Each row of A is roughly a mix of the hidden directions of one of a few groups.
A, 131 rows:
-14,2,29,13,21,28,19,-3,27,1,-7,13
-2,26,23,-24,-9,-29,14,-7,4,27,-9,0
15,-3,7,2,-26,-18,-35,0,28,6,-13,-17
-8,-13,-39,10,-8,6,-7,24,6,2,11,32
11,-23,-30,-17,-18,-12,11,-15,17,4,15,-25
2,9,-12,-11,-15,-22,-15,27,-6,30,16,-24
5,-36,-10,-1,-11,11,-17,-24,2,-17,-29,11
0,-2,4,40,8,8,-8,-11,2,-41,-11,-4
37,-1,27,-31,16,-9,6,-1,-4,5,16,7
18,5,15,15,16,25,-22,-22,8,-27,-18,0
9,-35,-7,-2,14,-25,-25,11,26,-12,0,6
16,0,-12,-14,15,-20,28,24,-7,5,31,-13
23,23,22,25,17,10,-22,-3,-2,-14,-22,4
1,-28,-15,3,-18,-31,-10,-5,-22,-28,2,-8
3,-16,-3,5,4,13,1,6,35,30,-26,-20
2,6,8,13,-7,8,-6,-21,15,12,-21,-46
-14,5,-13,-10,-17,-16,5,28,3,35,21,-15
6,6,-5,6,-39,26,13,-3,-12,-4,22,-26
18,2,-18,-8,13,-6,-12,-14,14,12,-10,-46
-2,19,19,7,20,12,-15,12,-34,-13,2,28
-6,-17,2,11,10,17,16,-26,12,-32,-17,23
24,25,-14,-5,-10,10,-12,18,0,24,10,-32
34,11,26,-14,-11,10,20,6,-8,28,-4,-11
-9,10,-4,6,-37,-17,2,-26,-8,-22,24,3
19,13,16,8,20,30,-26,-19,12,-14,-16,1
29,22,10,-11,19,37,-9,-15,-3,2,-1,-13
3,-8,42,-9,0,-14,10,-24,27,5,11,9
0,26,27,30,-4,9,-19,5,3,-7,-8,-29
8,2,0,-3,-3,31,0,0,19,-19,-41,-18
15,-12,30,11,19,12,21,28,1,15,-18,-4
-4,-9,-26,23,9,31,-30,10,-9,-17,-9,-3
22,31,2,28,-14,0,-29,15,-5,2,-9,-13
10,13,-15,-9,4,26,15,13,19,25,14,-30
-7,-12,7,-19,22,5,33,17,13,24,14,-18
24,1,-19,-10,26,-14,-24,7,-9,-2,2,-34
3,-20,-43,-14,-2,-18,-1,22,-1,0,9,21
19,9,-5,1,6,18,6,22,13,29,10,-37
-2,41,12,-1,6,6,8,16,-23,-11,29,-6
-22,-8,-12,-10,-18,-25,19,22,-6,25,21,-6
13,3,-7,-7,-2,-3,-24,-2,24,27,-38,-13
20,24,1,6,-1,-10,12,22,-22,1,38,-11
30,18,-21,-19,1,19,-12,6,13,23,1,-23
13,-6,-23,-8,-24,-34,19,-10,25,-10,-3,-8
11,17,-13,-3,-19,25,-9,19,-27,3,10,30
1,7,50,-10,-12,-13,3,-18,14,13,-13,-1
-16,-5,39,15,-12,22,11,-11,-10,-14,0,24
-17,4,-28,8,5,32,24,-17,24,-7,3,9
15,33,8,24,-19,9,-25,19,4,14,-5,-12
13,1,5,-8,17,-22,31,34,-11,1,17,-15
-3,7,-24,-16,-10,-19,12,-8,28,22,23,-21
17,-34,-12,16,-20,21,-19,-19,7,-4,-19,3
-27,1,-15,-11,19,-32,16,15,-12,20,14,9
17,-16,25,-32,23,-24,-1,9,-13,13,-8,2
-12,-3,42,6,-8,5,9,3,-23,-19,-7,28
0,1,19,-2,11,32,-10,4,-35,-29,-11,-4
-12,-4,-19,-19,-15,-22,7,-21,36,3,-17,-11
20,17,-3,-10,-20,2,-9,5,-21,-18,37,19
13,-11,23,18,-26,5,30,-4,9,1,3,-31
6,-2,48,-19,10,-13,1,-17,-10,-5,-20,-4
-18,9,23,22,-10,6,9,9,0,28,22,-28
-16,-19,20,-19,-8,-24,32,-18,-1,4,-20,1
-4,-11,52,17,4,10,2,-2,-7,-20,-11,2
30,-29,5,-27,19,-20,0,7,-4,-4,-12,-17
-9,-12,20,11,-3,36,13,-18,29,-15,-8,11
19,14,-13,17,-37,26,-17,-4,9,-8,-2,-18
-20,-5,30,-7,20,-25,11,19,-11,7,-25,-8
9,23,7,1,20,14,-5,25,-19,-5,24,29
29,7,-22,-10,-21,-27,-10,25,2,8,6,-18
-6,2,-2,15,-30,18,-23,-30,19,-4,-22,4
3,-3,-23,9,-27,14,-16,-32,29,0,-6,9
1,18,20,-1,-23,0,-11,-20,-9,-25,32,16
-14,3,-18,-8,-5,-35,-25,23,5,27,7,-2
-7,26,-2,2,-18,-32,-14,-14,25,14,-18,11
26,-5,-36,-23,2,-10,-28,2,-12,-6,1,-14
15,21,2,-16,13,-5,6,26,-7,20,12,-37
-16,-13,-9,-11,21,0,-6,-2,-2,-14,17,47
6,-24,-10,8,29,-2,4,12,-5,12,17,39
11,-7,28,6,-25,-5,29,-17,6,-2,6,-30
-16,11,9,12,-33,23,27,3,13,14,2,21
-1,-2,-11,-20,27,-32,6,14,-1,28,20,8
-1,-20,-10,-22,18,7,-17,6,2,20,-27,32
-2,12,7,2,-25,4,12,-19,7,24,-25,-34
-27,3,23,16,-11,20,-25,-15,-1,28,-4,-11
5,-22,-8,26,-24,-7,-18,-22,12,9,-8,28
14,9,21,22,26,9,-24,-13,1,-26,-20,5
-3,10,-11,20,-32,31,8,6,31,8,2,-8
-5,24,31,-16,-8,-19,9,-14,9,28,-18,-10
5,12,10,0,15,-5,4,12,-38,-27,19,25
-9,31,8,0,-22,-25,10,-4,-18,-16,29,-9
14,5,1,3,3,29,2,18,3,23,12,-41
15,28,5,-8,3,-6,6,23,-9,18,18,-36
-19,-22,10,-23,35,-12,25,-2,4,7,1,16
-9,44,11,-6,0,-4,18,16,7,8,16,-26
-1,1,17,-6,23,-30,19,26,-28,-9,4,9
14,44,-2,-6,18,3,15,26,-1,-10,16,4
17,10,-5,18,-34,30,-18,-6,11,-10,2,-21
-7,-5,27,15,24,35,4,24,-19,5,2,-4
-16,8,4,-21,-14,-45,-2,-14,6,3,-19,-13
-25,23,1,26,-37,13,2,-4,-6,1,15,12
37,16,-31,-16,-10,7,-22,0,2,11,-9,-12
-4,6,20,28,-17,-31,-14,-1,4,18,-21,18
3,10,-9,-24,-10,-27,4,23,-20,34,11,-2
22,3,-22,-30,4,-33,-9,-1,12,16,4,-17
7,2,-5,11,-21,43,21,-12,9,-13,9,-18
-31,-18,18,15,7,-26,18,6,-21,-16,14,1
2,-31,-13,-5,-2,1,-16,-14,26,24,-30,-3
-15,-10,-18,22,-28,13,25,-16,4,-3,-4,-28
-39,-2,-12,4,-21,-20,27,-17,1,-10,6,9
-1,-13,-19,-21,16,12,12,-6,2,11,21,41
-5,-18,50,4,-1,2,8,-1,-6,-8,-25,9
6,17,17,-10,18,-18,6,40,-12,16,-12,15
13,-12,-28,10,-32,-11,-4,25,15,13,-9,-18
28,-20,10,-14,17,-28,-3,13,-19,-7,-9,-22
0,4,-45,14,0,19,-20,-4,10,-6,25,-2
-14,9,42,-10,20,-11,26,-3,0,9,-4,18
-4,-12,-40,18,0,10,-5,21,-4,-17,24,15
17,8,-14,18,-38,24,-16,-4,10,-12,0,-20
-9,-17,17,-19,18,-30,8,-28,25,1,-3,-3
10,7,2,5,-20,35,1,-6,-17,-28,12,-27
-2,13,0,18,-37,3,10,16,-27,-7,-16,-22
-29,-19,18,5,-1,21,16,-23,4,-1,-8,30
-2,-19,-1,-22,4,0,14,-5,-10,-45,-24,-3
10,-20,-20,24,-5,13,-2,-12,12,-3,16,39
-5,44,21,-11,24,-11,-11,-5,-19,-6,4,-3
25,29,-7,-14,26,11,-19,19,-17,15,2,-1
-13,2,1,10,-42,26,23,-4,16,7,3,15
-1,6,35,-13,32,24,23,-7,-6,7,8,2
-30,5,-28,21,2,16,17,-11,25,-8,1,17
-18,11,22,-21,35,-2,-8,6,-1,27,16,1
-7,19,-31,-22,-27,-11,5,-23,-18,0,12,-2
6,-38,-2,17,-15,24,-22,-19,0,2,-20,4
One row of each group comes first, with its name. Which group is each row after those in?
28,12,-15,10,-9,29,-1,8,0,8,32,-21  (45)
-4,8,-11,14,-41,32,12,-2,20,5,7,-6  (97)
18,-14,36,-14,-17,-14,3,20,-5,6,-12,25  (99)

-21,-2,-16,-10,-15,-15,30,-18,27,-21,12,3  (45)
-35,-11,-19,34,-19,11,-4,-3,11,-15,-2,7  (99)
-16,-9,-31,27,-1,26,-13,6,4,-14,15,20  (99)
-15,-31,-13,-25,12,-10,18,-14,-4,-4,0,32  (99)
-26,-6,6,-5,-13,-18,33,-9,9,-2,21,29  (99)
-5,30,-6,-19,21,-12,25,19,-1,-10,28,4  (45)
6,-5,7,5,-3,28,20,14,21,-7,-24,-34  (45)
1,32,8,5,5,8,18,17,-20,-17,35,-1  (45)
-9,3,12,28,-33,-23,16,-3,22,16,0,-12  (45)
4,-18,28,-7,-37,-14,16,-4,10,15,-21,1  (99)
5,-15,33,19,16,4,27,29,-2,2,-15,-5  (99)
